Each path below is one point turned by a fixed rotation once a step. After each direction that follows a path, write how fast that rotation turns it, in degrees a step (0 if it stays still).
Each turn is a multiple of 5 degrees from 10 to 175, or 0.
Each row of a path follows its step; steps can be skipped.
path 1
step 1: [-0.52  1.74 -0.31 -4.45 -0.35 -0.80  1.86  1.85 -2.62 -0.63 -0.95  1.40
  2.88 -0.81  0.09 -4.16  1.12  0.67  0.03  0.22 -2.32  0.62 -0.47 -3.81
  0.56  1.01  1.07  3.27 -0.85  1.24 -3.24  1.44 -1.42  0.51  0.81 -0.59
  0.96 -0.05]
step 2: [ 3.63  2.72 -0.57 -0.73 -3.97 -0.77  1.25  3.52 -0.18 -2.46  0.60  0.35
  1.48 -3.72  0.09 -2.34  0.07  1.34  1.09 -0.03 -0.74  0.75 -0.70 -1.80
 -0.13  0.84  0.01  2.55 -0.26  1.51 -2.32  1.37 -3.18  1.13  0.70 -1.10
 -0.45 -1.54]
step 3: [ 3.86  0.43 -1.16 -1.62 -1.00  2.02  2.68  2.29 -1.11  0.22  0.61 -0.96
  2.80 -1.43 -0.02 -2.66 -2.42 -1.18 -0.55 -0.99  0.64  0.43  0.30  0.53
  1.04 -0.88  1.03  2.25 -0.30  0.14 -0.20  1.43 -4.34  3.57  3.32 -2.15
 -0.31 -0.93]
step 4: [ 1.06 -0.64  0.32 -2.15 -0.65 -0.06  2.70 -0.73 -2.63  0.83  1.57  0.27
  4.15 -0.62  0.60 -2.26  1.40 -0.66 -1.42  2.07 -2.13 -0.12 -0.51  0.98
 -0.62  0.23 -0.23  0.79 -1.29  2.77 -1.16 -0.20 -4.38  3.03  2.54 -2.02
  2.93 -0.77]
step 5: [ 1.69  0.76 -0.63  0.05  0.09 -2.00  3.62  3.37 -1.87  0.05  1.51 -1.02
  3.27 -1.90  1.70 -0.82  0.75 -1.71  2.12  3.02 -0.32  0.31 -1.94 -0.93
 -0.49  2.03  1.10  0.66 -1.40  3.43 -2.83  0.75 -0.76 -0.34  2.19 -1.12
  3.02  0.00]
step 6: [ 4.87  3.01 -1.56 -1.05  2.18 -0.25  2.92  3.44 -1.96 -1.86  1.58 -1.20
  3.29 -0.03 -0.09 -1.31  0.23  0.07 -0.89  1.10  0.74  1.64 -1.80  0.36
 -0.26  2.78  0.96  1.75 -0.55  0.02 -1.77  0.97 -2.41 -0.08  0.97  0.75
  0.02  2.69]
step 7: [ 2.97  1.59 -1.29 -1.75  0.08  1.18  1.70  0.89 -0.72 -1.97  2.62  1.90
  4.02 -0.16 -0.71 -4.06  0.07 -1.14 -1.92  1.10 -1.34  0.98  0.37 -1.40
 -0.60 -0.11  3.24 -0.19  0.32  0.87 -0.93 -1.90 -3.39 -1.27  0.96 -2.59
 -0.85  1.92]
step 8: [ 3.16  1.13 -2.26 -0.37 -1.59  0.12  3.84  2.06 -2.64 -1.50  1.89  2.04
  2.09 -0.60 -0.03 -1.73  1.61 -3.25  0.15  0.61 -4.34 -2.26  0.75 -2.60
 -0.33 -0.16  0.24 -0.79 -0.41  2.20 -0.60 -0.13 -0.98  1.32  2.13 -0.95
 -1.03 -0.16]
step 10: [ 1.86 -1.27 -3.07  0.23  0.42 -2.87  2.54  1.43 -2.35 -0.42  2.93  1.44
  1.95 -1.17 -0.27 -4.17 -3.36  0.03 -3.99  2.10 -0.21  0.39 -1.59 -0.16
 -0.29  1.25  0.45  0.76 -1.18  0.73 -0.35  2.00 -2.35  0.55 -0.39 -1.17
  0.39 -0.31]
Speeds:
[-0.52  0.48  0.40 -0.73  0.42  0.16  0.13  0.39 -0.32  0.23  1.54 -1.45
 -0.72  0.71  0.12 -0.48  0.73  0.56  0.67  0.52  0.25 -0.14  0.19 -0.42
 -0.17  1.03  0.78  0.36  0.03 -0.09  0.18 -0.53  0.21 -0.73 -0.54  0.09
 -0.07  1.02]
60
[ 1.00 -0.10  0.23 -0.88  0.02  0.69 -0.86  0.06 -0.11  0.11  0.23 -0.58
 -0.76 -0.43  0.15 -0.12 -0.70 -0.61 -1.24  0.18 -0.54  0.03 -0.81  0.84
  0.15 -0.40  0.62 -0.13  1.66 -0.14  0.46 -0.50  0.10  0.28 -0.22 -1.01
 -0.12  0.20]
95
[ 0.41 -0.70  0.47  0.95  0.19  0.57 -0.39 -0.27  0.34  0.44  0.25  0.53
  0.64  0.12 -1.31 -0.44 -0.86  0.15  0.28  0.56 -0.43  0.12  0.54  0.73
  0.35  1.40  1.07  0.69 -0.31 -0.98  0.64 -0.04 -0.40  0.10  0.25  0.19
 -0.61 -0.30]
100
[-0.63 -0.24 -0.56 -0.37  0.95 -0.91 -0.27 -0.08  0.56  0.14  0.28 -0.31
  1.15 -0.20  0.43  1.76 -0.05 -0.82  0.13 -0.05  0.02  0.98 -0.49  1.02
 -0.27  0.63  0.77 -0.13  0.07  0.40  0.18 -0.16 -0.50 -0.11 -0.06  0.44
  0.86  0.32]
55
[ 0.50 -0.11  0.12  0.98 -0.58  0.52 -0.26 -0.60  0.47 -0.06  0.35  0.83
 -0.14 -0.03  0.66  0.22  0.43  0.97  0.65  0.53  1.11  1.04  0.19 -0.17
  0.62 -0.55  0.77  0.06  0.71  0.81 -0.36 -1.05 -0.46 -0.70  0.09 -0.70
  0.65 -0.27]
160
path 2
step 1: [ 1.15 -0.63 -2.60 -0.91  1.79  0.74 -0.57 -3.55  0.95  2.63  1.33  1.97
 -2.40  3.42 -0.48 -0.47  1.87  0.47  1.88 -1.91 -0.53 -1.74 -1.57  1.55
  3.19  0.89 -0.95  0.91  2.03 -2.08  1.75  1.79  2.85  0.33 -1.05 -0.24
  1.31  2.29]
step 2: [-1.51  0.29 -2.00 -0.70  0.12  1.82  2.09 -1.63 -0.75 -1.14 -3.10  2.91
 -0.73 -2.08 -1.12 -1.24 -0.45  0.11  1.19 -2.77  1.01  1.84 -1.53  0.07
 -0.92  2.59  4.05  4.40 -0.33 -0.42 -0.76  0.36 -0.23 -1.49 -0.99  1.63
  0.48 -3.14]
step 3: [-0.28 -0.12 -0.13 -2.32 -0.13  2.97 -0.97 -2.85  3.75  2.74 -0.75 -0.54
 -0.72 -0.81  4.05  0.20 -1.31 -1.58  1.40  0.32 -0.97  0.23  1.12 -0.44
 -1.22 -1.88 -3.43  1.50  3.20 -0.60  0.54 -0.19  0.61 -1.68  1.13  0.44
 -1.91 -2.96]
step 4: [-2.85 -1.15 -2.76 -2.02 -0.05 -1.99  0.31  2.83  0.99  0.93 -0.07  4.68
  1.66  2.60 -0.58 -0.01  0.57  0.68  2.27 -0.69 -1.67  1.87 -1.21  0.31
  1.98 -1.20 -0.67 -0.86  0.86 -0.34 -2.64 -0.61  2.57 -0.62 -1.23 -2.49
  1.43 -2.94]
step 5: [ 0.73 -2.72 -1.55 -1.49  0.65  0.15  1.62 -0.33 -2.41 -1.63 -1.59 -2.48
 -1.78  2.51  1.39  4.44  0.87  2.25 -0.89  0.67  1.76  1.51 -0.43 -2.73
 -0.38  0.07  0.72  3.16  1.35 -0.70 -0.79 -3.06  0.66 -2.36  1.56  0.25
 -0.50 -2.31]
step 6: [ 0.02  1.22 -1.31 -1.68  2.85 -1.92 -2.48  0.15  1.39 -1.04  0.64  1.89
 -0.89  0.90  0.96  1.57  1.10 -1.40 -0.51 -2.54 -1.93 -1.68 -0.58  0.81
  1.51  1.01 -1.17  1.32  2.05 -0.88  3.10  1.90  3.99 -2.46  2.56 -1.37
 -3.39  1.53]
step 8: [ 0.61 -1.13  0.80 -2.00 -3.46  1.85  0.82 -0.98 -0.69  0.53  1.46 -1.14
 -1.82 -0.81  3.30  0.31  0.52 -0.99  1.00 -0.25 -1.90  2.34  2.93  1.51
  2.71  1.63 -2.02  3.54  1.46  1.10  1.99 -0.86  1.74  1.30  2.01  2.23
 -1.61 -2.28]
step 9: [-3.83 -0.92 -1.98  0.80  0.27 -1.05 -1.94 -1.02  0.58 -1.31  1.26  3.21
  1.23  0.40  2.50 -2.38 -0.48  2.16  1.30 -1.76 -2.38  3.76 -1.65 -3.03
  2.08  1.42 -0.26 -3.14  1.80  0.03 -1.33  0.54  0.89 -0.54  0.76 -0.21
 -1.70 -0.03]
step 10: [ 0.96 -2.02  2.43 -2.29 -2.25 -0.49 -0.45 -0.13  0.62  0.00  1.92 -1.54
 -2.26  1.82  1.78  1.89 -0.54  2.75 -0.48 -0.51  1.74  0.18 -4.93 -0.90
  0.95 -0.23  2.95  0.70  2.42  1.30  0.61 -1.67 -0.15 -2.04 -0.14  1.29
  2.31 -3.31]
Speeds:
[ 0.47  0.56 -0.23  0.06  0.69 -0.68 -0.29  0.80  0.48  1.20 -0.17  0.52
 -0.06  0.85  0.50 -0.74 -0.69  1.16  0.49 -0.29 -0.47 -0.25  0.40 -0.27
 -0.16  0.38 -1.29  0.30 -0.08  0.31 -0.27  0.47 -0.48 -0.36  0.62  0.87
 -0.34  1.03]
135
[ 0.31 -0.78 -0.06  0.01 -0.18 -0.21  1.01 -0.75  0.33 -0.09 -0.35  0.69
 -0.21  0.43  0.95 -0.24 -0.15  0.31  0.73 -0.98  0.30  0.38 -0.42 -0.23
  1.00  0.50 -0.25  0.60  0.68  0.03  0.48  0.23  0.65 -1.19  0.60 -1.09
 -0.13 -1.12]
0
[ 0.98 -0.39 -0.07  0.39 -0.30  0.51 -0.65  0.06  0.24 -0.40  1.23  0.40
 -0.74  0.57  0.17  0.28  0.88 -0.61 -0.44  0.61  0.54  0.70 -0.70  0.38
 -0.70  0.29 -1.49  0.25 -0.56 -0.30 -0.01  1.00 -0.52 -0.44 -0.07  0.32
  0.33 -0.65]
155
[ 0.18 -0.65 -0.38  0.28  1.22 -0.43 -0.38 -0.01 -0.67 -0.06  0.02 -1.27
  1.01  0.42  0.28 -0.97  1.00  0.57 -0.26  0.33 -0.36  0.65 -0.11  0.57
  0.29  0.55  0.07  0.02  0.92 -0.75 -0.45  0.00  0.12  0.72  0.77  0.00
  0.97 -0.41]
85
[-0.99 -0.31 -1.38  1.39 -0.05  0.43  0.18  0.60  0.94 -0.13  0.15 -0.79
 -0.36  0.47 -0.59  0.09  0.45 -0.23  0.13 -0.89  0.52  0.28  0.27 -0.73
 -0.14  0.52  0.21  0.65 -0.32  0.40  0.76 -0.31 -0.35  0.90  0.72  0.20
 -0.70 -0.16]
110
[ 0.46  0.62  0.03  0.02  0.07 -0.71 -0.87 -0.48  0.89  0.96  0.22 -0.73
 -1.71  0.14  0.31  0.73  0.14 -0.43  0.02  0.41 -0.08 -0.30  1.11  0.37
  0.68  0.38  0.49 -0.06  0.43  0.94 -0.01 -0.09  0.36  0.23  0.14 -0.38
  1.08 -0.42]
155
[ 0.02  0.57 -0.63  0.82  0.54 -0.32 -0.81 -0.29 -1.06 -0.91 -0.83  0.44
 -0.40  0.36 -0.53 -1.07 -0.49 -0.96  0.36  0.87 -0.20  0.22  0.14 -0.74
  0.62 -0.09  0.29 -0.22 -0.38  0.69 -0.78  0.00 -0.63 -0.75  0.17 -0.01
 -0.45 -0.85]
160
[ 0.87  0.22  0.08 -0.03 -0.37  0.41 -0.30 -0.55  0.36  0.21 -0.29  0.41
  0.15 -0.22 -0.48 -0.85 -1.30  0.16 -0.67 -0.70  0.00  1.47  1.16  0.70
 -0.51 -0.28 -0.01  0.13  0.26 -0.13 -0.03  0.51  0.29  1.30 -0.27 -0.06
 -0.62 -0.93]
70
